In the data rows, 128 means zero.
Here are some points, each followed by its number:
[142, 97, 106, 122, 151, 107, 113, 110, 124, 119, 147, 111, 130, 103, 145, 81, 147, 134, 150, 139, 167, 103, 145, 120, 157, 188, 129, 126, 130, 165, 166, 147, 128, 109, 139, 119, 76, 112, 126, 151, 137, 116, 116, 116, 134, 133, 130, 130, 141, 154, 109, 115, 159, 163, 122, 137, 128, 123, 121, 127, 108, 152, 124, 104] 0
[107, 72, 135, 40, 46, 159, 198, 143, 211, 104, 59, 198, 157, 135, 138, 122, 100, 129, 90, 202, 124, 100, 156, 106, 159, 109, 151, 88, 107, 184, 114, 142, 106, 36, 141, 106, 69, 194, 191, 236, 103, 70, 91, 139, 79, 0, 217, 223, 79, 53, 142, 178, 113, 182, 47, 118, 94, 143, 114, 101, 162, 59, 126, 203] 1
[124, 96, 153, 144, 115, 110, 142, 138, 120, 108, 138, 102, 128, 123, 104, 137, 126, 130, 119, 153, 118, 152, 152, 114, 109, 94, 109, 136, 142, 103, 167, 124, 140, 117, 137, 158, 119, 141, 124, 157, 135, 128, 106, 148, 147, 131, 127, 137, 121, 112, 116, 126, 133, 151, 120, 112, 137, 152, 143, 142, 119, 117, 130, 150] 2
[136, 160, 119, 130, 139, 145, 125, 134, 122, 136, 139, 120, 148, 152, 175, 131, 137, 134, 142, 120, 114, 121, 117, 141, 135, 147, 122, 157, 130, 122, 113, 124, 152, 154, 121, 132, 165, 126, 121, 92, 130, 137, 140, 145, 121, 169, 121, 105, 140, 171, 130, 125, 127, 99, 137, 146, 123, 103, 124, 150, 114, 146, 129, 119] 3
[100, 110, 163, 124, 87, 99, 147, 150, 155, 113, 67, 128, 103, 122, 97, 178, 92, 112, 98, 180, 143, 177, 138, 109, 81, 42, 117, 76, 159, 117, 169, 113, 136, 89, 156, 177, 156, 172, 171, 179, 155, 121, 72, 177, 157, 117, 148, 184, 121, 105, 132, 158, 86, 170, 80, 78, 120, 171, 163, 151, 154, 97, 139, 218] 4
[143, 139, 145, 147, 150, 163, 137, 148, 128, 145, 115, 102, 143, 127, 174, 98, 111, 151, 153, 133, 93, 114, 161, 111, 122, 124, 115, 191, 130, 117, 104, 151, 181, 169, 114, 135, 149, 132, 134, 97, 99, 122, 146, 134, 41, 143, 116, 80, 140, 131, 128, 153, 129, 62, 151, 144, 130, 97, 126, 133, 87, 127, 157, 112] 5
[119, 209, 89, 164, 186, 158, 66, 105, 136, 161, 118, 120, 76, 105, 121, 151, 113, 89, 153, 100, 161, 150, 79, 140, 86, 142, 145, 108, 131, 126, 90, 128, 166, 205, 105, 148, 208, 108, 136, 36, 153, 170, 175, 132, 155, 208, 72, 68, 152, 132, 130, 130, 66, 54, 154, 101, 113, 129, 115, 134, 140, 131, 154, 93] 6
[124, 93, 147, 141, 116, 111, 126, 131, 110, 118, 146, 97, 111, 97, 98, 123, 133, 138, 128, 152, 145, 148, 149, 106, 116, 122, 114, 126, 136, 127, 175, 121, 137, 122, 140, 153, 90, 136, 122, 162, 150, 123, 109, 132, 144, 119, 124, 123, 119, 120, 114, 119, 144, 168, 130, 116, 142, 166, 152, 122, 106, 123, 136, 119] 7
[107, 216, 112, 177, 145, 160, 111, 133, 139, 149, 106, 132, 113, 123, 114, 166, 104, 122, 132, 123, 109, 137, 111, 139, 87, 77, 127, 110, 146, 66, 91, 124, 177, 190, 110, 150, 242, 127, 151, 62, 132, 152, 146, 151, 133, 188, 81, 87, 155, 133, 139, 144, 56, 42, 147, 108, 122, 104, 116, 149, 136, 126, 159, 160] 8
[138, 139, 82, 113, 164, 150, 102, 101, 127, 138, 142, 137, 142, 142, 172, 102, 150, 112, 155, 119, 157, 83, 121, 142, 166, 207, 166, 130, 126, 173, 122, 139, 123, 130, 122, 104, 109, 95, 107, 109, 132, 128, 149, 110, 148, 169, 132, 120, 123, 170, 121, 97, 154, 126, 120, 145, 100, 104, 102, 119, 134, 163, 110, 92] 9
[132, 53, 219, 93, 136, 127, 165, 140, 137, 127, 110, 107, 160, 139, 141, 96, 90, 173, 127, 132, 74, 135, 188, 69, 150, 113, 97, 201, 92, 152, 110, 172, 110, 49, 126, 109, 92, 163, 135, 150, 66, 84, 127, 122, 5, 43, 171, 117, 114, 94, 120, 161, 194, 141, 101, 151, 162, 126, 139, 134, 113, 111, 102, 101] 10
[106, 133, 172, 92, 144, 117, 122, 136, 161, 157, 42, 121, 87, 144, 134, 202, 75, 90, 117, 141, 158, 184, 122, 111, 102, 74, 138, 92, 143, 165, 132, 130, 111, 73, 165, 168, 182, 155, 135, 127, 154, 117, 105, 154, 148, 161, 160, 164, 105, 108, 140, 142, 108, 135, 71, 85, 103, 163, 151, 144, 177, 99, 106, 174] 11
[140, 95, 148, 128, 163, 61, 87, 106, 107, 139, 142, 89, 95, 95, 88, 119, 135, 122, 137, 109, 182, 153, 118, 116, 130, 143, 120, 100, 140, 146, 168, 136, 81, 88, 165, 145, 103, 100, 106, 131, 148, 135, 107, 100, 181, 150, 116, 142, 143, 127, 119, 107, 158, 178, 127, 109, 143, 136, 140, 122, 134, 141, 109, 101] 12
[135, 100, 138, 136, 95, 123, 139, 136, 118, 112, 152, 131, 131, 123, 96, 122, 144, 137, 111, 129, 110, 131, 133, 127, 126, 123, 119, 135, 125, 113, 139, 112, 115, 134, 125, 123, 97, 130, 123, 147, 118, 128, 123, 115, 135, 90, 132, 132, 118, 107, 134, 123, 143, 154, 142, 132, 148, 148, 133, 114, 117, 123, 131, 121] 13
[129, 76, 189, 110, 135, 121, 151, 142, 122, 128, 101, 107, 118, 130, 141, 117, 99, 143, 133, 145, 118, 154, 158, 94, 120, 97, 118, 158, 118, 144, 143, 139, 127, 77, 132, 141, 96, 151, 116, 158, 121, 106, 107, 146, 76, 113, 160, 136, 111, 111, 114, 135, 159, 144, 94, 130, 135, 149, 157, 136, 124, 108, 116, 135] 14
[144, 130, 114, 161, 112, 128, 106, 138, 92, 120, 177, 84, 115, 117, 122, 127, 167, 127, 134, 126, 146, 148, 112, 139, 111, 133, 118, 131, 161, 93, 172, 86, 158, 191, 136, 167, 106, 107, 87, 125, 176, 163, 117, 132, 192, 181, 90, 110, 127, 153, 112, 100, 123, 129, 164, 121, 129, 144, 143, 123, 95, 136, 150, 117] 15
[122, 177, 137, 190, 153, 37, 91, 90, 92, 102, 190, 153, 156, 153, 67, 157, 134, 138, 105, 34, 68, 157, 50, 176, 94, 108, 87, 147, 99, 55, 79, 130, 61, 129, 100, 106, 232, 102, 142, 19, 79, 159, 174, 122, 149, 138, 60, 105, 186, 155, 147, 143, 127, 110, 176, 136, 206, 117, 119, 199, 167, 170, 90, 100] 16
[115, 191, 177, 163, 221, 181, 100, 160, 134, 215, 47, 0, 49, 73, 171, 152, 54, 135, 187, 148, 172, 178, 178, 61, 88, 69, 109, 140, 189, 115, 148, 139, 231, 181, 158, 209, 232, 143, 126, 67, 186, 143, 103, 164, 72, 255, 98, 38, 154, 158, 105, 132, 93, 31, 126, 92, 95, 107, 164, 135, 81, 130, 179, 131] 17
[101, 116, 90, 73, 56, 167, 122, 111, 215, 114, 77, 222, 98, 111, 86, 158, 97, 78, 84, 180, 177, 129, 80, 129, 117, 126, 182, 39, 107, 179, 97, 118, 90, 81, 140, 122, 97, 161, 182, 176, 129, 120, 130, 117, 161, 26, 176, 210, 75, 25, 158, 168, 64, 168, 47, 69, 92, 192, 109, 77, 204, 50, 139, 176] 18
[98, 164, 120, 131, 189, 41, 128, 79, 137, 111, 127, 157, 157, 119, 63, 131, 123, 144, 118, 74, 108, 117, 97, 145, 147, 138, 102, 85, 89, 119, 86, 181, 64, 54, 111, 73, 204, 135, 189, 94, 86, 103, 144, 132, 119, 96, 98, 133, 196, 149, 134, 142, 122, 147, 142, 130, 171, 89, 92, 199, 179, 167, 84, 121] 19
[144, 128, 162, 142, 143, 151, 162, 156, 115, 130, 127, 108, 158, 148, 156, 108, 121, 155, 138, 119, 65, 126, 172, 123, 126, 108, 98, 199, 127, 95, 96, 144, 176, 171, 94, 127, 153, 141, 132, 108, 97, 120, 146, 148, 45, 125, 121, 80, 138, 132, 121, 151, 129, 64, 170, 160, 138, 98, 131, 153, 81, 130, 141, 113] 20
[95, 195, 100, 84, 165, 175, 146, 125, 186, 169, 36, 160, 120, 132, 197, 149, 71, 121, 143, 142, 146, 101, 119, 123, 136, 128, 162, 89, 113, 169, 80, 160, 147, 91, 119, 106, 204, 156, 171, 112, 127, 109, 125, 161, 80, 150, 152, 141, 133, 152, 136, 147, 85, 90, 74, 125, 72, 88, 108, 152, 175, 123, 120, 182] 21
[141, 77, 142, 150, 133, 87, 105, 113, 109, 117, 165, 89, 98, 77, 69, 94, 148, 131, 135, 125, 159, 147, 133, 105, 120, 138, 113, 123, 140, 119, 176, 130, 120, 127, 146, 143, 71, 120, 117, 156, 148, 134, 107, 112, 159, 115, 110, 123, 140, 106, 107, 119, 144, 171, 142, 105, 152, 153, 142, 115, 107, 124, 139, 98] 22
[150, 161, 49, 137, 137, 160, 81, 95, 118, 128, 202, 145, 128, 114, 127, 81, 183, 124, 142, 86, 154, 84, 76, 160, 159, 220, 159, 126, 109, 127, 96, 116, 117, 189, 102, 96, 97, 88, 105, 77, 134, 160, 171, 87, 167, 133, 92, 91, 137, 143, 129, 103, 124, 111, 169, 150, 126, 109, 92, 97, 119, 142, 137, 52] 23
[128, 204, 79, 171, 155, 171, 59, 98, 136, 157, 152, 149, 80, 88, 92, 132, 125, 108, 136, 88, 144, 131, 68, 137, 98, 159, 156, 116, 112, 114, 78, 120, 133, 211, 100, 125, 171, 96, 129, 35, 130, 175, 189, 89, 139, 149, 67, 67, 141, 94, 143, 134, 77, 58, 160, 111, 137, 136, 104, 91, 133, 122, 161, 60] 24
[120, 114, 157, 111, 97, 143, 143, 153, 147, 136, 97, 123, 112, 130, 132, 159, 105, 121, 114, 154, 133, 150, 145, 109, 118, 89, 130, 118, 141, 137, 136, 111, 125, 118, 149, 146, 119, 152, 128, 155, 139, 120, 110, 131, 124, 112, 151, 148, 99, 100, 135, 133, 124, 137, 96, 110, 117, 156, 145, 105, 133, 100, 136, 161] 25
[117, 83, 187, 130, 106, 67, 179, 132, 112, 78, 143, 139, 204, 176, 110, 131, 127, 162, 102, 127, 40, 135, 164, 129, 130, 81, 78, 177, 111, 91, 127, 146, 95, 49, 116, 108, 141, 149, 144, 150, 68, 90, 117, 155, 82, 75, 144, 150, 141, 138, 126, 146, 170, 162, 123, 152, 174, 122, 134, 189, 137, 145, 90, 155] 26
[181, 0, 255, 83, 25, 129, 147, 215, 122, 150, 81, 101, 77, 194, 115, 207, 65, 102, 77, 142, 76, 255, 171, 74, 62, 0, 107, 223, 155, 119, 139, 71, 69, 101, 202, 216, 24, 139, 40, 176, 111, 132, 103, 92, 82, 57, 207, 195, 3, 0, 174, 164, 191, 140, 82, 85, 154, 219, 221, 38, 137, 5, 126, 125] 27
[155, 116, 23, 140, 83, 136, 99, 102, 101, 76, 234, 168, 157, 128, 124, 81, 225, 111, 122, 128, 158, 76, 77, 187, 158, 232, 155, 116, 112, 143, 159, 90, 126, 191, 105, 95, 38, 97, 98, 150, 155, 158, 145, 107, 230, 117, 109, 138, 115, 163, 115, 80, 139, 183, 165, 150, 123, 154, 100, 103, 105, 150, 127, 84] 28
[120, 106, 142, 154, 119, 103, 127, 131, 118, 106, 141, 106, 123, 117, 86, 138, 128, 128, 124, 145, 123, 149, 137, 122, 100, 96, 110, 124, 142, 95, 158, 119, 138, 116, 133, 153, 126, 133, 123, 147, 141, 129, 114, 144, 161, 138, 114, 129, 130, 119, 116, 121, 126, 150, 130, 107, 143, 149, 142, 140, 132, 122, 127, 142] 29
[134, 108, 193, 124, 89, 200, 140, 171, 156, 146, 88, 145, 118, 159, 133, 155, 73, 118, 114, 148, 69, 168, 148, 101, 84, 53, 133, 187, 123, 104, 71, 116, 146, 144, 126, 156, 137, 148, 118, 104, 98, 128, 155, 130, 52, 99, 156, 117, 74, 32, 152, 174, 113, 60, 112, 108, 128, 149, 147, 89, 135, 59, 151, 125] 30
[164, 137, 105, 126, 153, 186, 110, 130, 126, 162, 144, 127, 138, 133, 201, 76, 141, 131, 164, 120, 127, 88, 137, 129, 156, 187, 151, 181, 123, 158, 95, 145, 160, 186, 116, 107, 102, 98, 104, 90, 111, 131, 162, 97, 75, 145, 124, 92, 124, 141, 128, 130, 142, 71, 149, 161, 107, 93, 112, 92, 86, 144, 146, 66] 31
[129, 227, 96, 159, 173, 141, 89, 121, 124, 163, 120, 146, 130, 158, 168, 170, 117, 120, 136, 77, 118, 116, 83, 162, 126, 140, 140, 140, 128, 117, 70, 126, 125, 185, 106, 113, 236, 89, 127, 15, 113, 158, 180, 115, 124, 197, 86, 89, 154, 181, 149, 125, 105, 51, 153, 139, 129, 90, 111, 144, 138, 173, 126, 109] 32
Which three points above are nearest to each new point, looking only along the 2 directions in which the numbered points spread most? Their numbers follow each, nearest first.
[127, 110, 97, 128, 150, 118, 106, 111, 120, 124, 147, 97, 108, 94, 132, 110, 153, 119, 146, 152, 198, 120, 133, 115, 141, 184, 139, 101, 143, 173, 188, 123, 136, 116, 142, 135, 81, 119, 117, 160, 175, 133, 106, 128, 182, 162, 129, 124, 130, 164, 105, 91, 151, 187, 112, 118, 117, 158, 132, 126, 112, 153, 121, 117] 0 12 22
[157, 166, 86, 159, 161, 186, 108, 131, 119, 148, 147, 114, 129, 115, 195, 78, 142, 134, 171, 130, 134, 86, 138, 133, 139, 184, 145, 175, 132, 133, 112, 144, 206, 216, 98, 124, 133, 99, 116, 88, 126, 144, 158, 118, 87, 181, 93, 67, 146, 169, 117, 127, 117, 54, 166, 156, 106, 80, 106, 111, 72, 153, 170, 87] 24 16 32
[124, 143, 153, 157, 112, 135, 139, 160, 114, 131, 128, 77, 114, 119, 132, 149, 117, 140, 131, 146, 120, 172, 145, 117, 92, 63, 91, 142, 174, 73, 155, 99, 185, 178, 139, 182, 168, 157, 122, 125, 166, 144, 96, 169, 133, 179, 108, 103, 133, 142, 121, 136, 100, 99, 145, 112, 127, 135, 165, 147, 103, 115, 164, 165] 21 20 5
[65, 83, 174, 0, 59, 175, 219, 136, 255, 136, 0, 206, 123, 120, 103, 159, 39, 124, 74, 198, 145, 120, 157, 69, 173, 74, 158, 26, 89, 216, 71, 172, 56, 0, 174, 90, 104, 242, 221, 254, 99, 36, 76, 139, 52, 0, 255, 253, 67, 0, 161, 207, 90, 184, 0, 83, 69, 136, 105, 91, 231, 5, 104, 234] 27 1 18
[147, 92, 131, 138, 125, 123, 108, 125, 108, 125, 171, 79, 112, 99, 111, 98, 161, 135, 143, 133, 161, 142, 130, 119, 129, 149, 118, 139, 148, 127, 175, 108, 133, 144, 146, 153, 67, 121, 88, 145, 165, 142, 112, 119, 168, 147, 119, 115, 122, 130, 109, 104, 149, 157, 138, 123, 134, 148, 142, 111, 101, 122, 132, 97] 12 22 0
[138, 192, 20, 189, 162, 100, 27, 73, 89, 117, 212, 162, 107, 131, 107, 143, 200, 74, 141, 82, 189, 109, 36, 201, 116, 220, 174, 92, 130, 129, 145, 99, 101, 197, 106, 117, 137, 35, 85, 45, 165, 194, 181, 95, 255, 223, 60, 109, 144, 179, 130, 60, 121, 136, 166, 122, 133, 144, 104, 121, 153, 192, 112, 72] 23 16 9
[127, 85, 156, 91, 143, 126, 153, 125, 138, 127, 93, 122, 136, 136, 174, 117, 109, 135, 136, 151, 136, 134, 153, 108, 134, 133, 136, 152, 107, 176, 145, 144, 126, 57, 127, 119, 93, 147, 126, 167, 121, 98, 106, 152, 88, 119, 178, 148, 108, 142, 110, 127, 164, 166, 75, 136, 121, 145, 144, 144, 130, 124, 100, 145] 26 14 10
[122, 161, 140, 145, 97, 152, 145, 159, 123, 135, 97, 147, 116, 154, 148, 176, 101, 118, 117, 139, 95, 156, 118, 144, 79, 58, 130, 132, 138, 92, 115, 106, 159, 173, 120, 155, 172, 137, 126, 121, 134, 142, 124, 161, 121, 155, 126, 132, 113, 121, 142, 140, 86, 86, 123, 117, 118, 140, 153, 140, 135, 111, 149, 177] 21 20 5
[140, 97, 108, 161, 143, 90, 91, 110, 102, 121, 179, 90, 93, 71, 66, 90, 164, 127, 144, 125, 181, 134, 120, 120, 127, 160, 119, 99, 148, 116, 185, 123, 127, 146, 146, 146, 68, 101, 113, 146, 161, 147, 111, 104, 185, 140, 89, 112, 146, 128, 109, 101, 137, 167, 159, 111, 146, 146, 136, 108, 106, 140, 146, 93] 0 9 19
[140, 178, 20, 117, 72, 171, 124, 119, 147, 125, 154, 215, 145, 136, 139, 117, 178, 102, 113, 120, 148, 50, 81, 189, 172, 197, 179, 70, 124, 136, 92, 106, 109, 198, 116, 83, 102, 88, 132, 133, 130, 146, 155, 76, 189, 97, 123, 161, 118, 124, 161, 119, 83, 116, 158, 148, 85, 92, 76, 66, 139, 132, 151, 127] 9 0 23
[117, 183, 123, 112, 138, 151, 146, 142, 148, 154, 89, 142, 157, 164, 185, 156, 99, 143, 130, 120, 97, 105, 143, 136, 149, 114, 129, 136, 125, 131, 84, 141, 132, 128, 120, 112, 202, 138, 148, 93, 103, 116, 140, 140, 75, 140, 142, 131, 139, 163, 148, 143, 120, 84, 123, 150, 118, 89, 120, 147, 137, 150, 118, 158] 20 5 21
[153, 51, 161, 144, 146, 136, 116, 132, 89, 128, 155, 57, 77, 81, 108, 76, 142, 135, 155, 148, 160, 163, 163, 85, 102, 136, 117, 170, 133, 137, 189, 124, 168, 142, 131, 169, 25, 122, 80, 169, 163, 132, 109, 130, 124, 141, 124, 86, 108, 99, 90, 108, 167, 155, 136, 123, 140, 176, 165, 102, 81, 107, 152, 81] 7 13 29
[153, 138, 104, 153, 139, 65, 135, 129, 82, 113, 180, 133, 179, 165, 151, 117, 177, 146, 130, 87, 104, 94, 126, 175, 159, 153, 109, 138, 141, 101, 144, 126, 107, 153, 123, 102, 135, 82, 113, 117, 110, 137, 127, 111, 159, 162, 100, 138, 160, 213, 133, 101, 160, 130, 176, 172, 147, 70, 113, 156, 105, 201, 107, 124] 9 23 19
[127, 94, 163, 119, 142, 111, 147, 133, 118, 123, 113, 104, 116, 127, 133, 122, 112, 132, 133, 137, 126, 149, 142, 114, 111, 108, 116, 149, 128, 134, 149, 134, 132, 94, 129, 145, 103, 139, 118, 155, 134, 112, 111, 145, 106, 128, 145, 129, 121, 125, 117, 126, 152, 146, 109, 128, 135, 150, 152, 142, 124, 119, 118, 134] 2 29 7
[131, 114, 116, 139, 166, 148, 132, 120, 111, 125, 133, 107, 124, 99, 154, 78, 129, 145, 159, 149, 133, 116, 151, 109, 115, 157, 126, 163, 113, 138, 142, 144, 184, 142, 93, 130, 101, 134, 135, 141, 130, 119, 128, 152, 83, 144, 123, 87, 140, 153, 95, 124, 139, 124, 128, 143, 127, 135, 134, 149, 95, 134, 144, 105] 15 19 3
[190, 153, 78, 63, 138, 245, 157, 158, 114, 187, 125, 159, 182, 207, 255, 74, 164, 139, 176, 109, 104, 29, 169, 161, 228, 229, 184, 205, 122, 196, 70, 127, 154, 201, 116, 63, 55, 75, 46, 116, 112, 118, 164, 77, 58, 163, 183, 120, 81, 192, 138, 94, 187, 47, 151, 224, 48, 28, 93, 52, 72, 164, 127, 78] 9 19 15
[115, 170, 85, 112, 159, 195, 93, 104, 172, 171, 96, 136, 80, 87, 134, 115, 103, 113, 146, 135, 182, 110, 108, 106, 143, 176, 169, 95, 120, 178, 95, 141, 138, 140, 130, 119, 138, 131, 143, 92, 144, 134, 157, 107, 111, 130, 127, 99, 122, 100, 130, 134, 99, 93, 108, 109, 96, 126, 108, 86, 140, 104, 151, 97] 3 20 15
[118, 153, 135, 121, 125, 110, 154, 129, 119, 133, 103, 145, 136, 149, 143, 159, 116, 131, 119, 112, 106, 132, 116, 149, 125, 93, 123, 118, 129, 113, 120, 125, 111, 108, 129, 121, 161, 125, 126, 127, 119, 124, 116, 139, 130, 138, 135, 151, 132, 149, 140, 128, 121, 125, 118, 137, 126, 109, 133, 146, 154, 137, 114, 172] 29 2 7
[46, 112, 84, 61, 147, 129, 156, 100, 212, 162, 51, 55, 41, 0, 2, 69, 106, 152, 144, 207, 255, 94, 180, 26, 197, 149, 139, 0, 173, 186, 225, 166, 123, 0, 211, 134, 67, 211, 208, 255, 228, 61, 0, 130, 179, 64, 166, 177, 158, 89, 91, 126, 73, 244, 59, 54, 67, 114, 106, 78, 159, 67, 163, 209] 18 1 10
[111, 136, 139, 88, 21, 242, 180, 174, 195, 143, 67, 194, 125, 147, 104, 155, 87, 116, 85, 170, 79, 121, 139, 119, 122, 47, 158, 106, 132, 98, 53, 102, 138, 158, 138, 129, 117, 177, 145, 166, 107, 120, 133, 113, 88, 29, 174, 169, 68, 0, 172, 180, 57, 63, 105, 105, 88, 125, 115, 42, 156, 21, 173, 179] 4 11 30
[118, 145, 136, 178, 107, 101, 136, 145, 104, 115, 143, 107, 119, 110, 91, 157, 131, 135, 108, 143, 115, 155, 129, 131, 85, 77, 96, 114, 157, 71, 159, 100, 157, 165, 124, 161, 169, 143, 145, 133, 149, 144, 109, 156, 156, 145, 95, 112, 146, 144, 121, 125, 101, 136, 155, 113, 152, 153, 149, 157, 111, 141, 147, 164] 20 5 21
[154, 174, 136, 175, 133, 122, 124, 140, 95, 136, 152, 146, 161, 163, 146, 135, 128, 148, 126, 84, 57, 122, 118, 159, 119, 103, 105, 179, 132, 70, 75, 132, 141, 196, 99, 118, 191, 99, 130, 56, 82, 151, 169, 116, 89, 147, 84, 90, 160, 147, 151, 146, 119, 49, 190, 159, 155, 78, 120, 144, 105, 155, 143, 109] 24 3 6
[143, 135, 197, 95, 222, 119, 121, 106, 124, 188, 101, 118, 135, 151, 172, 91, 81, 169, 163, 41, 83, 118, 133, 102, 172, 151, 123, 194, 74, 157, 44, 196, 54, 62, 126, 67, 155, 102, 110, 43, 50, 105, 170, 83, 0, 118, 142, 89, 149, 124, 145, 143, 201, 70, 124, 175, 155, 47, 112, 133, 151, 148, 78, 51] 3 20 5
[145, 174, 61, 142, 167, 186, 87, 105, 124, 141, 157, 155, 144, 148, 193, 99, 153, 110, 162, 114, 134, 71, 107, 155, 154, 212, 172, 162, 113, 159, 91, 136, 156, 184, 99, 98, 129, 82, 99, 63, 122, 152, 187, 107, 123, 183, 112, 83, 125, 167, 126, 100, 136, 78, 143, 157, 105, 98, 93, 110, 114, 162, 129, 66] 16 24 31
[121, 127, 195, 95, 140, 86, 152, 138, 130, 139, 101, 106, 161, 162, 145, 144, 101, 155, 120, 95, 94, 146, 133, 118, 158, 86, 94, 147, 124, 124, 113, 146, 77, 55, 152, 119, 172, 147, 129, 108, 101, 105, 110, 134, 89, 123, 151, 150, 143, 146, 146, 148, 164, 134, 112, 141, 139, 89, 135, 161, 152, 135, 89, 147] 2 29 25
[143, 92, 187, 178, 107, 118, 120, 162, 88, 120, 151, 69, 96, 123, 89, 154, 130, 122, 128, 145, 115, 192, 157, 110, 71, 49, 101, 159, 168, 63, 179, 94, 161, 171, 151, 196, 114, 123, 85, 141, 161, 152, 108, 141, 158, 170, 106, 109, 119, 95, 119, 111, 132, 124, 151, 104, 151, 166, 177, 121, 101, 108, 156, 130] 21 2 29
[144, 178, 79, 137, 158, 132, 102, 117, 103, 138, 154, 152, 157, 171, 176, 135, 164, 116, 142, 88, 130, 82, 102, 172, 161, 178, 151, 133, 126, 135, 106, 126, 106, 154, 119, 96, 156, 72, 95, 76, 125, 145, 161, 104, 166, 192, 111, 123, 139, 189, 137, 87, 146, 104, 147, 158, 109, 78, 99, 124, 130, 186, 105, 103] 16 23 9
[128, 180, 106, 154, 112, 164, 166, 161, 115, 115, 120, 140, 169, 174, 192, 153, 136, 126, 128, 148, 82, 117, 143, 166, 113, 100, 119, 151, 149, 94, 115, 115, 209, 211, 94, 142, 194, 137, 138, 117, 130, 138, 133, 173, 115, 178, 115, 113, 137, 187, 125, 132, 87, 69, 161, 150, 104, 109, 127, 164, 91, 151, 153, 172] 5 20 3
[153, 110, 133, 117, 135, 129, 140, 137, 123, 120, 138, 134, 170, 159, 184, 98, 139, 141, 138, 123, 104, 100, 153, 134, 161, 156, 126, 176, 121, 150, 119, 147, 131, 125, 123, 107, 102, 113, 119, 130, 100, 114, 135, 117, 80, 128, 142, 135, 129, 157, 128, 130, 165, 123, 132, 164, 124, 95, 122, 129, 100, 153, 116, 110] 12 22 19
[118, 127, 163, 92, 50, 185, 150, 164, 170, 145, 74, 173, 107, 160, 117, 186, 91, 98, 89, 149, 109, 150, 128, 126, 116, 53, 156, 110, 144, 122, 93, 94, 102, 125, 158, 148, 121, 150, 119, 153, 123, 127, 126, 113, 135, 83, 176, 181, 66, 35, 168, 152, 99, 106, 86, 91, 95, 142, 136, 65, 176, 51, 136, 175] 4 14 10
[137, 113, 194, 134, 146, 28, 157, 128, 99, 105, 144, 152, 196, 188, 129, 137, 115, 168, 106, 71, 36, 135, 132, 145, 142, 88, 70, 186, 96, 97, 89, 164, 62, 58, 117, 91, 185, 121, 147, 88, 48, 106, 138, 128, 62, 94, 123, 142, 170, 159, 142, 157, 182, 131, 147, 164, 199, 86, 126, 200, 145, 174, 73, 130] 29 7 12
[125, 130, 98, 138, 156, 76, 99, 100, 103, 126, 161, 106, 115, 108, 107, 131, 162, 121, 135, 110, 180, 119, 110, 138, 141, 168, 128, 84, 139, 143, 178, 124, 95, 113, 146, 120, 120, 96, 112, 130, 161, 137, 114, 114, 208, 166, 104, 132, 151, 184, 116, 88, 151, 188, 134, 124, 137, 133, 122, 134, 134, 178, 105, 120] 9 0 19
[120, 195, 117, 174, 119, 109, 136, 149, 113, 134, 114, 131, 131, 134, 127, 164, 122, 129, 118, 120, 107, 138, 119, 158, 98, 73, 107, 103, 165, 64, 127, 111, 161, 188, 127, 155, 223, 130, 152, 100, 139, 152, 120, 152, 149, 179, 86, 121, 165, 161, 147, 144, 74, 79, 158, 121, 126, 96, 136, 153, 122, 147, 154, 183] 5 20 8
[130, 115, 39, 103, 71, 130, 141, 105, 151, 67, 163, 233, 189, 165, 153, 116, 178, 105, 102, 163, 128, 60, 93, 181, 155, 207, 166, 108, 98, 172, 120, 120, 116, 118, 92, 76, 80, 119, 162, 167, 108, 121, 149, 130, 169, 65, 148, 184, 107, 152, 132, 127, 124, 184, 104, 146, 112, 155, 94, 135, 141, 147, 116, 144] 0 22 12
[134, 161, 107, 163, 139, 102, 90, 115, 117, 131, 145, 133, 105, 109, 95, 136, 137, 119, 128, 102, 138, 134, 90, 148, 106, 123, 122, 106, 140, 98, 124, 119, 119, 169, 128, 137, 157, 98, 128, 86, 135, 156, 146, 110, 162, 152, 81, 111, 154, 129, 140, 124, 101, 110, 163, 115, 149, 124, 121, 124, 132, 138, 147, 111] 31 3 15
[81, 173, 91, 244, 66, 63, 129, 134, 90, 58, 174, 132, 116, 81, 0, 182, 152, 126, 76, 151, 108, 174, 84, 165, 28, 39, 80, 57, 164, 0, 186, 71, 177, 206, 94, 184, 212, 154, 191, 145, 164, 171, 104, 191, 235, 135, 38, 118, 185, 144, 121, 134, 30, 155, 179, 80, 181, 198, 154, 192, 118, 135, 177, 212] 3 20 5
[141, 90, 174, 112, 105, 199, 130, 151, 149, 140, 106, 129, 115, 141, 134, 119, 96, 123, 133, 152, 102, 144, 158, 89, 112, 100, 146, 182, 122, 132, 95, 128, 146, 137, 130, 140, 93, 141, 111, 129, 108, 123, 151, 117, 61, 93, 160, 112, 78, 40, 139, 155, 135, 82, 111, 115, 122, 144, 136, 76, 125, 62, 145, 103] 25 11 14
[119, 162, 77, 133, 119, 157, 105, 102, 150, 120, 135, 178, 125, 121, 103, 130, 136, 105, 122, 127, 132, 103, 88, 145, 123, 158, 159, 96, 107, 130, 94, 128, 116, 138, 114, 104, 134, 120, 141, 105, 120, 138, 160, 114, 152, 109, 119, 128, 123, 95, 137, 126, 93, 114, 121, 115, 118, 130, 98, 114, 159, 116, 135, 119] 19 15 12
[111, 154, 137, 196, 145, 143, 110, 139, 114, 141, 130, 66, 81, 64, 84, 126, 113, 141, 144, 150, 134, 169, 141, 95, 71, 86, 98, 130, 154, 71, 156, 119, 202, 193, 116, 178, 174, 144, 147, 110, 156, 147, 119, 158, 117, 172, 74, 60, 162, 120, 110, 138, 85, 89, 159, 97, 148, 153, 154, 135, 87, 117, 182, 126] 5 20 8
[134, 110, 101, 121, 123, 173, 125, 115, 135, 133, 160, 142, 135, 104, 98, 63, 147, 139, 142, 115, 118, 86, 135, 113, 165, 179, 142, 137, 107, 129, 95, 149, 117, 137, 115, 89, 75, 121, 123, 135, 102, 116, 155, 85, 102, 73, 128, 105, 121, 77, 128, 131, 138, 112, 149, 147, 123, 99, 92, 76, 122, 105, 140, 70] 0 12 22
[142, 151, 133, 128, 138, 169, 155, 151, 113, 146, 127, 123, 167, 164, 206, 115, 127, 150, 144, 121, 89, 95, 166, 128, 158, 146, 123, 185, 129, 130, 98, 138, 159, 159, 113, 107, 149, 123, 116, 103, 102, 117, 143, 124, 55, 143, 134, 92, 131, 172, 129, 125, 153, 76, 149, 172, 118, 78, 118, 134, 87, 158, 131, 114] 3 20 5
